In the data rows, the value 128 means zero.
Two rows play each game, the first against the second. How much does the first row win by? 10 is about a draw, 20 a big win and 0 a big loss. Wins can go round in a circle: one row can beat a second, the second a third and the third the first. Each row has two weighted sums of its numbers, A and B, taken from their middle values. A row wins by its A times the other's B, less its B times the other's A.
[127 167 150 147 150 121 165 124 134 120 135 149  86 129 116 111]
[128 151 118 153 154 122 125 163 124 137  90 121 107 172 145 155] -> 14
[123 166 142 116  89  94 156  91 120 163 164  81 122 136 128 148]
[156 104 137 154 154 124 124 153 119  95  95 161 147 159 108 119] -> 9
[161 162 147 155 123 103 118 112 150 139 129  92  88  99 131 143]
[105 127 128 144 153 110 137 137 122 125 126 131 164 152 135 122] -> 14
[176 159 142  92  81 136 156  67 181 173 180  65 125  95 153 108]
[ 94 108 141 109 118 128 139 132 128 130 128 164 158 114 151 153] -> 11
[141 176 138 111 101 119 164  95 145 136 165 126 112 113 114 106]
[121 136  78 119 125 164 159 143 129 142 105 163 146 136 109  91] -> 2
[ 49  62  57  88 122 221  89 166 136  87 142 169 239  61  88 122]
[119  88 127 144 115 139 105 152  98 121 118 159 157 112 119 121] -> 11
[161 126 174 147  90 128 111  92 128 146 131 118 119 130 129 115]
[130 157 167 121 131  96 152 122 117 162 155 101  97 112 150 148] -> 7
[ 29   6  42  97 124 238  49 111 159  66 154 160 223  33  94  80]
[162 166 139 118 124 124 168 158 131 140 104 115  97 143 117 115] -> 17
[153 105 138 122 141 111 149 143  97 107 124 118 112 128 145 127]
[149 146  93 149 121 117 143 126 130 127 124 132 106 166 143 121] -> 12
[130 137  83 135 135 131 109 152 134  83 127 171 160 132 138 112]
[159 129 126 117 148  92 167 123 120 124 100 105 126 120 125 162] -> 15
[162 150 161 119 100  92 119 109 107 149 105 108 138 112 148 125]
[116 160 135  79  74 141 124  73 210 170 177  67  85 109 167  81] -> 10
[157 118 121 118 157  97 158 133 121 116 122 147 109 172 119 145]
[122 155 116 124 119  90 169 156 126 120 137 124  97 128  98 125] -> 10
[118 138 147 129 152  98 154 147  92 135 121 155 126 147 148 163]
[124  91  91 122 134 130 102 173 120  75 119 153 139 146  88 116] -> 11
[ 78 107 115 103 156 161 131 149 128 110  94 172 136 145 139 156]
[135 102  81  79 151 172 104 148 118 100  88 137 147 155 121  97] -> 6
[154 161 176 141  90 139 152  97 177 151 175  86 101  89 126 150]
[104 157 173 111  98 106 105 110 171 133 169  87 131 125 181 110] -> 16
[ 82  99  81 110 164 172 136 150 107  68 123 143 188 150  91  84]
[139 115 110 110 167 117 111 168 128 125 129 163 121 154 124 113] -> 11
[ 79  33  25  90 145 241  80 155 156  39 150 133 246  89  84 108]
[ 93 124  86 100 171 145 145 167  94 113  85 139 133 145  88 152] -> 8
[111 152 174 111  34 154 109  38 229 195 218  56 129  83 156 108]
[162 118 157 160 112  94 155 147  95 150 113 143  95 167 106 128] -> 15
[149 107 107 107 151 141 113 137 127 134 106 157 139 106 142 158]
[132 101 135 110  84 138 107  95 173 159 154  88 130 102 138 115] -> 7
[129 181 147 137  85 131 151  92 144 176 144 108  89 137 119 137]
[115 182 197  87  95 187  91  43 227 216 236  64 116  99 152  60] -> 18
[140 179 194 112  56 152  65  19 255 208 219  15 100  40 161  67]
[135 173 147 149 117  99 132 155 110 148 139 103 116 166 110 139] -> 9
[164 138 104 116 156 109 166 166 105 120 106 120  94 139 149 113]
[127 155 146 104 122 116 147  68 158 151 150  69  92 116 128 123] -> 13
[124 145 132 122 131  96 137 102 106 150 137 131 123 135 140 149]
[114 107 105 162 151 105 161 136  95 107 127 172 109 158 100 119] -> 8
[ 77 104 104 123 127 181 108 137 137  78 114 143 190  96  83 102]
[105 109 104 147 163 137 117 144 101 126  85 114 143 164  93 153] -> 13
[133 168 184 127 109 147 107  73 199 166 194  83 103  62 104 121]
[149 148 120 151 157 137 129 148 100 120 124 164 129 139  88 115] -> 7
[126 125 121 124 121 121 154 153 132 137 125 148 124 130 118 122]
[165 158 156 120 148  92 156 107 138 162 150 107 120 124 158 127] -> 11
[146 114 114 120 125 126 154 141 120 127 122 169 102 168 118 164]
[108 103 114 104 164 138 109 161  96  98  86 147 137 159  86 149] -> 14
[135 117 132 144 131 146 133 164  94 125 124 139 162 113 145 148]
[134 131 137 103 108 119 133  92 113 164 153 127  94 119 146 144] -> 9
[160 120 122 139 163 121 124 126 136 130 104 149 142 157 111 117]
[117 106 117 164 112 101 107 153 120 131 112 157 113 162 154 119] -> 5
[121 121 137 119 156 118 150 138  99 132 122 126 136 181 151 116]
[123 133 177 138  92 106 148  80 168 145 123 115  99 129 135 108] -> 13
[113  90  96 148 169 150  96 172 102 125  98 171 134 125 110 154]
[111 114 108 148 122 139 130 149 108 110 135 163 136 166 146 121] -> 12
[129 130  82 112 171 157 108 177 123 128 140 116 183 159 102 133]
[106 132 128 165 146 114 144 156  97  97 122 124 140 116 154 150] -> 5
[106  98 112  98 160 122 130 173  85 120 114 172 136 131  85 112]
[149  89 144 153 111 126 109 107 131 136  96 147 119 109 145 159] -> 13
[105 130 107 111 165 116 151 142 129 122 122 178 115 176  87 145]
[111 120 125 145 159 117 110 140 126 127  96 156 127 113 124 120] -> 11
[168 151 146 107 134 112 130 119 153 146 159 129 111 114 129 149]
[132  97 161 123  80 103 124  86 137 124 139 150 139  74 181 119] -> 6
[170 121 129 155 150 110 164 138 103 127 136 140  92 122 120 158]
[159 166 132 115 129 121 123 120 104 147 104 112 101 132 135 118] -> 11
[127 112 162 107 136 115 108 106 109 149 119 139 139 104 108 122]
[159 178 181 145  58 135 127  75 190 163 186  65 121 125 177 104] -> 12
[ 69  61  95  99 118 164  71 148 102  95  98 171 162  78 125  97]
[155 117 142 167 107  98 140 136 136 156 101  98  92 155 159 123] -> 12
[111 145 134 155 137 135 143 104 120 127 113 136 108 148 121 110]
[113 112 130 151 113  91 151 129  90 100  94 121 107 114 150 131] -> 9
[105 138 134 102 117 136 161 166  97 125 135 133 145 171  99 125]
[158 131 180 144  89 106 136  92 152 191 179  84  84  79 146 102] -> 10
[142 175 172 134  85 118 160  98 188 151 199 108  86 139 140 123]
[104 126 153 163 141 127 100 138 102 104  95 119 115 106 157 153] -> 11
[122 143 117 113 167 118 157 131  96 117 120 121 108 133 141 152]
[ 61  43  46  49 104 215  62 159 119  48 150 175 199  63  38 119] -> 10
[110 138 112 113 122 144 114 169 103  97 114 124 155 120 120  97]
[148 138 148 157  79  99 154  84 125 170 138 133  86 103 168 148] -> 13
[170 166 158 110 112 122 126  99 144 174 133 134  93 116 144 141]
[133 147 139 144 145 127 128 120 161 142 174  82 132 159 148 103] -> 13
[138 122 101 160 164 136 141 153 121  88 119 169 125 109 137 116]
[142 133 123 111 158 113 132 171  96  95  81 167 118 157 130 120] -> 9
[121 172 137 109 137 124 148  88 167 160 167 130 122 145 130 103]
[128 143 123 151 128 113 152 131 128 154 115 136 126 115 116 151] -> 8
[123 151 149 161 142 120 123 125 121 135  92 149  96 129 108 149]
[160 152 130 143 155 115 137 127  99 122 103 112 100 164 145 165] -> 14
[129 155 151 160 164 116 123 130 125 146 102 117 133 162 116 127]
[135 113 123 158 163 119 124 177 101 109 128 120 103 175 101 143] -> 16
[151 134 132 131 131 103 141 137 103 115 111 114 101 107 155 116]
[113  57  86 106 155 135 127 157 107  89 127 162 142 136 126 149] -> 9
[ 78 109 118 116 142 151 127 125  99  81  94 161 133  92 100 162]
[ 92 143  63 112 123 180 105 154 144 119  95 148 157 137 115 132] -> 5
[157 146 145 109 160  96 125 131 126 110 133 152 105 127 125 150]
[134 122 136 125 126 126 161 156  95 132 116 148 127 126  97 148] -> 6
[114 149 164 149 104 109  98  54 187 150 185  66 107  63 161 146]
[122 148 120 148 124 126 118 158  98 140  90 126 150 170 104 155] -> 10
[157 162 143 123 106 121 159 106 144 140 125 134 121 151 125 142]
[139 177 117 100 148 140 171 139 139 142 121 142 115 167 136 133] -> 12
[158 163 162 142 106 123 153 104 142 125 123 102  95 118 149 119]
[135 117 159 155 108  88 113 103 104 124  98 133 104 102 160 155] -> 12
[145 157 138 128 124 141 118 130 110 106 125 145 108 132 156 121]
[158 147  96 155 130 105 133 150  97 132 135 139 110 145 127 158] -> 10
[137 133  94 144 127 118 159 146  91  89  80 137 131 163 118 149]
[159 106 147 171 110  92 122 146  92 143 130 156 128 120 119 157] -> 5
[141 168 119 148 116 106 164 139 145 133 115 115  92 154 123 147]
[157 169 122 115 136 101 130 148 101 151 139 149 120 170 155 154] -> 12
[125 190 154 138 136 140 159  97 176 144 148  79 122 123 111 118]
[ 60  75  80  82 152 191 105 130 110  76 104 128 185  79  80 113] -> 12
[125 127  93 141 166 128 101 137 130 116  88 126 146 153 123 146]
[173 125 123 119 165 119 126 121 121 123  93 155 133 177 146 125] -> 7
[154 143 165 111 129  94 123 111 133 176 164  88 114 145 126 141]
[104 141 130 109 147 112 137 153 104  95 123 119 137 150 154 111] -> 11
[ 33   0   0  24 115 255  27 148 165  22 172 156 255  46  43  80]
[117 148  92 137 125 113 119 152 102  97 120 175 110 138  90 142] -> 12
[107 120  98 114 162 166 120 163 119 107 151 155 154 148 107 128]
[154 119 112 110 126 128 164 167 119 129  92 129  98 131 101 150] -> 10
[125 126 135 143 135 113 128 145 136 123 140 113 123 165 155 118]
[151 155 131 151 121 123 155 167 124 104 125 167 130 130 143 156] -> 15
[165 126 136 120 119  94 158 131 132 157 114 106  98 114 154 121]
[135 103 101 118 160 139 134 135 118 109 122 139 113 102 112 145] -> 14
[122 106 122 112 129 110 115 139 127 130 121 167 141 160 134 117]
[104 102  93 136 124 134 130 166  98  79 100 144 170 103  93 154] -> 13
[ 77  90  50 128 150 173  81 148 105  58  91 141 184 125 124 124]
[130 128 123 122 150  91 136 134 111 122 105 101 100 122 124 113] -> 10
[166 123 125 170 118  91 158 134 122 117  98 124  97 135 111 125]
[ 85  65  41  77 115 229  71 156 149  56 106 177 204  53  96 109] -> 10
[111 158 192 112 102 176 118  48 230 215 222  23 169  93 149  79]
[ 66  54  41 106 108 209  34 122 152  52 148 138 240  71  60 119] -> 10
[136 162 129 109 151  92 167 140 113 158 113 115  95 131 104 144]
[126 151 145 151 119  85 130 130 100 132 129 154 122 161 116 163] -> 12
[122 151 122 120 148  92 155 150  89 141  87 152 125 126 151 129]
[167 184 134 133 103 122 135 140 132 126 134 126  76 125 102 135] -> 10
[162 144 156 124 154  96 156 105 126 167 118 138  94 144 149 152]
[128 151 149 156 135 116 159 116 155 140 130 130 115 112 158 143] -> 10
[120 121 167 154 107 115 114 120 107 134 118 101 131 133 166 113]
[135 124 142 119 137 123 108 111  93 140 123 116 150  98 127 118] -> 5
[116 124 155 113  81 123 140  86 178 180 178 100  99 102 171 131]
[162 151 159 116 109  86 154 131 105 119 138 138 128 113 119 152] -> 11
[137 157 133 159  99  86 159 110 110 126 158  98 118 110 115 118]
[ 78  99 124 155 111 130  86 141  99  86  88 129 146 120 109 127] -> 11
[ 95  95  85  96 152 155 138 150 104 114 113 131 134 165 140 112]
[130 139 130 142 160 105 161 142 117 133 145 122  99 153 125 116] -> 8
[122 163 154 150  88 117 146  91 183 153 156  64 137  84 153 144]
[120 151 154 156 147  92 159 152  99 115 131 163 116 155 150 149] -> 10
[ 86  99  95 139 161 133 140 147 109 120  82 137 154 150 137 117]
[129 170 144 159 145 115 120 119 125 163 125 106  97 118 136 117] -> 8
[140 140 143 113 115  90 170 126 112 132 119  84  96 115 154 108]
[140 133 128 122 147 125 139 138 109 133 152 136  93 148 108 112] -> 9
[119 158 154 158 153  89 153 149 100 122 106 149  97 148 160 127]
[143  99  88  90 130 150 147 144  98  85 137 166 131 147  69 121] -> 8
[174 153 177  86  92 164 139  72 226 174 189  42  97  86 143  75]
[146 141 165 137  94 128  90  29 198 204 209  53 125  59 134  86] -> 4
[105  84  71 131 140 153  78 149 100  71  94 143 173  89  92 109]
[113 118 114 160 109 133 112 156  91 135 128 160 102 119 150 152] -> 10
[115 149 144 152 148 101 151 135 129 109 132 131 102 129 120 153]
[127 108 122 100 149 134 140 167 107 114  99 166 136 141  81 147] -> 4
[147 139 144 167 110 120 113 127  95 143  99 169 109 119 162 118]
[137  90  92 101 168 126 103 165 125 114 125 163 139 109  77 121] -> 9
[151 152 154 112 120 117 129 144 133 119 139 110 122 161 154 120]
[126 131 181 131 120 134 131  61 146 175 150  74 137 119 128 109] -> 6
[163 136 165 132  89 117 139  51 168 189 160  58 139  69 151  97]
[ 18   0   5  27  96 255  48 122 174  45 172 156 253  19  58 103] -> 11
[102 135 125 156 148 115  94 158 116  87 108 139 120 124 144 149]
[123 116 121 144 120 121 158 150 124 119 140 124 144 113 106 127] -> 11
[149 170 175 106 122 111 155  81 174 152 143  77  95 130 168 132]
[148 149 140 118 155 103 156 134 113 100 116 124 140 129 123 158] -> 9
[114 113 135 122 136  92 159 158  95 136 115 157  89 136 151 117]
[146 109 106 119 143 102 149 155 124  95  89 133 111 167 107 145] -> 15
[161 151 137 161  99  95 132 102 117 168 118 135 128 107 170 157]
[154 158 145 124  92 123 122 123 127 135 158  83  96 131 165 142] -> 11
[ 80  57  69 128 150 179 108 161 127  94  96 186 194  93  87 140]
[123 147 130 154 109  89 122 126  98 117 140 149 100 108 123 125] -> 11
[117 143 112 123 175 141 154 152 129 125 126 168 113 164  75 108]
[131 144 142 145 162 102 121 136  89 141 134 125 143 126 130 113] -> 13
[155 161 157 110  78 111 128  70 171 180 151  75 109  86 160 133]
[ 97  72 101  97 158 153  99 156  93 120 100 126 178 143 131 151] -> 13
[152 131 135 156 132 129 128 161  99 109 133 136 103 177 136 147]
[168 136 131 117 170 117 160 135 100 119 130 149 125 140 147 120] -> 11
[163 159 133 155 134 112 170 104 145 133 168  93 126 153 151 115]
[148 123 172 151 128  98 136  87 131 166 116  82 141 120 163 104] -> 11
[145 175 158 138 115 125 111  89 170 161 169  74 131  80 132 129]
[165 112 168 147  96 100 133 102 126 161 164  88 118 119 120 153] -> 16
[133 140 164  98  73 124 142  75 199 165 200  82  98 121 144  94]
[160 128 143 158 135 118 153 134 136 128 126 136  92 140 158 116] -> 14
[ 98 122  96 139 112 129 141 131  86 116 118 132 161 111 134 119]
[138 162 156 114 106  96 142 113 119 151 144 140 125 128 149 120] -> 10
